Each named turn below is shown by a few rows before and after it. Which turns, in which order, take the first row of each later pair to the second? The first pair is answered.
J:
[-22  -1 -49  22   2   8  13  24  20 -33  -7  34  -8  32] |-> [-21   8 -45  13  -3  -1  15  16  16 -44 -14  31  12  34]
[-25  17 -15 -57 -10 -24 -14 -24   5 -10 -38   0  42 -17] |-> [-18  16 -29 -60 -12 -18  -9 -23  -3  16 -25 -28   2 -29]
[ -4  -6  10 -23 -16  51   6  14  11  -7 -63  29  -2 -10] |-> [ -2  -2   9 -30 -18  49   8   7   4  -9 -68  23   4 -11]
W:
[  9  34  12 -25   0 -45  -9 -12   0 -42 -22 -22  72   2] |-> [ 16   9  60  -9  20 -44 -20  -9   3 -29   5   2  70   5]
[ -3 -22  27  24  35  18  16  12  -4  28  24  -9 -41 -16] |-> [ -8 -11  -9  25  25  29  23  20  -5  21  11 -18 -55 -16]
[ -1  31 -14 -56 -26 -19  23 -16 -11  -1 -61 -18  67 -17] |-> [  6   9  50 -48  -6 -28   8 -26  -6  12 -35  -3  79 -20]
D:
[-27   1 -12  27   7  -2  24   2  14 -96 -41  39  15  23] |-> [ -6 -38  77  38  36 -10   3  -9   9 -52  17  48  -1   6]
[-21   4 -22   9 -30  12  16  27  16 -31 -11  36   0  19] |-> [ -7 -23  48  14  -8   4   2  14  10   5  31  34 -15   4]
[-36 -15 -11  42   4   3 -17  29 -14 -30 -23  52  21  34] |-> [-14 -43  61  31  25 -15 -24   2 -26  16  19  29  10   5]
G:
[ 12 -19  21  26   7  31   0  34  35 -18  -8  14   1  19] |-> [ 30 -19  48  -2  11   7   3  -3   9  21   1 -38  -2  -7]
[ -4 -14   5   1  -3  -1  -4  -5 -22   8   0 -17 -15 -19] |-> [ -8   0 -22   4 -12   6  -2   2 -18 -10 -16 -10 -12  -6]
[ 13  10  32 -31   7 -23  -7 -50  -5  22  11  -3  44   2] |-> [ -9  33 -32 -26  -7  -7  -3 -32  10 -21 -24  17  51  22]
[-26  40 -31  -7  21 -10 -22 -35 -12   8 -25 -43 -16   2] |-> [-42  21 -28  33  24  17 -32   3  14 -16 -15  24 -18  30]
S:
[ -4  22 -50 -39 -23 -27  28 -23   7 -10  50 -43 -33  -6] |-> [-16   7 -52 -12 -15  -9  22   4  16  -8  61 -11 -64   4]
[ -5  -1 -12 -13  12   0   1  -2  -4  10  25   4 -26  10] |-> [-11  13 -25 -20   2  -4   7  -1  -2 -14   2   3   4  17]
[ -1  -4  19 -71  15  -1 -26 -13 -24 -16 -13 -48  46 -36] |-> [-13 -55  16 -10  31  44 -35  45   3  -6  34  26 -39 -15]
[-28   5  24 -39  11 -33 -11   7   0   0 -16   0  20  38] |-> [-29 -13  37 -25  22 -20 -16  20   2  17   8  13 -11  36]
Pairs:
Each pair is 2 to 3 turns apart.
[ -5 -23  20  27   6  13  -9  27  11   2  22  23 -23 -13] |-> [ 13   0  37 -10  -1 -20  -5 -15 -11  11   6 -30  15 -28]
J G
[ 29  16  -2 -23   8  -4   3 -10  -2  -6 -33 -33  -1 -21] |-> [ 30 -15  42   8  27   4 -13  12   9  -4   1  15  -8 -15]
G G
[ 22  27  38 -11  27 -42  21 -49 -15  35  26 -34  -4 -15] |-> [ -8   9  21  52  26  -2  13  14  27 -19  22  71 -11  32]
G G
[-22  12 -57  22  -9  25  13  31   8  -8 -18  17 -39  35] |-> [  2 -30  50  29  23   5  -6   8   2  41  33  16 -39  13]
J G
[ -5 -10  28  18  14  -8  24 -36 -29  71  52 -44 -22 -12] |-> [-14 -23  32  47  20  12  21  -2 -14  58  63   0 -46   3]
W J
